One turn sends every row of this set to another row. A few are shown first. Where does it send the rows asked after them?
Kezoz: [ -8  -8  -1   0 -20  13 -17   0  -6   2   8 -17  11   6]
Zub: [-14   7  16 -14 -20  14 -37  -7   2   4  16   2   7   1]
bafo: [-15   2   6 -22 -16 -13 -10 -19   8   0  16  17  12  -8]
rufop: [-26   1 -13 -24 -17   6 -24  -9  10   5  -6   5  -2 -10]
Zenar: [-22  -2   4 -15  -3   6 -14 -23   5   3   2  15  -8 -14]
zisit: [  6 -11  -2 -11 -13  11 -20  -1  14 -13   6  -1  12   3]
tuko: [-25   0   0 -30 -17  -8 -22 -16   6  -1  22  12  14  -1]
nev: [  0 -13   0  -3 -12   8 -16  -9   7   8  25 -14   6  -5]
miza: [ -7 -10   8 -19 -14  11 -20 -20   8 -23  13  -5   9   6]
dob: [-10  -9  -1  -1 -13 -16  -8 -12 -14 -11   5   4  -7  -4]
Peto: [-12  -7 -17 -22 -27 -10 -12   1 -10 -13  13   3   5  -7]
gabed: [-18  -9 -16 -22 -24   1 -22   5  -5   2  -5  -3  -4 -15]
Lezi: [-17  -3  -3 -25 -27  -4 -16  -7 -11  -9  18   1 -15  14]
livi: [ -1  -3  -6 -26 -31  19 -24  -3   6 -13   9  -4  10  -1]
ren: [  1   3  -5   2 -24  13 -31 -14   4   3  18   7  -2 -13]
kige: [  4   8   5 -17 -13  11 -31 -14  -2  -7  17   1   0  12]
fofom: [-22   5  -7 -11 -37  -8 -21 -16   8   5   8  13   2  -7]
Vobiv: [-19 -13   6 -22 -16   6   0 -19   4  16  16   1  -7  -4]
Tuk: [-13 -14  -2  -5 -10  -4 -11 -13 -23  -1   0  -2  -7  -5]
gela: [ -8  -8   8  -2 -18   4  -8   4   7  -7  19  -4  15 -14]
zulo: [ -4  -6   3  -6 -30  11 -21 -26  -9  -3  25  -6   2 -15]
goda: [-13 -13   8 -15  -4   0  -8 -25   0  -4  10  15 -10 -11]
Dovin: [-12  -7 -14 -20 -28 -12  -6 -14  -6 -14  22   9   5   0]
Noped: [-13  -7  -2  -2 -20  25 -26 -13   8  -2  10  -9  -9 -14]
Litim: [-24 -10  -4 -19 -12  11 -19 -10 -16  16   3   1  -4   4]
supi: [-30 -10  -7 -27 -18   2 -27  -1  -5   6  15  -1   5   7]
Mirav: [ -6  17   8  -3 -20  13 -20 -12  -7 -14   8  10   2  -1]
Ses: [-10 -17   5 -12 -20  -6 -13  -2   2  -4 -14   6  -4  -3]

kige turns into ren
Ses turns into Lezi
Mirav turns into zulo
Where do these go?
rufop turns into Litim
Tuk turns into Peto
livi turns into Zub
dob turns into Dovin

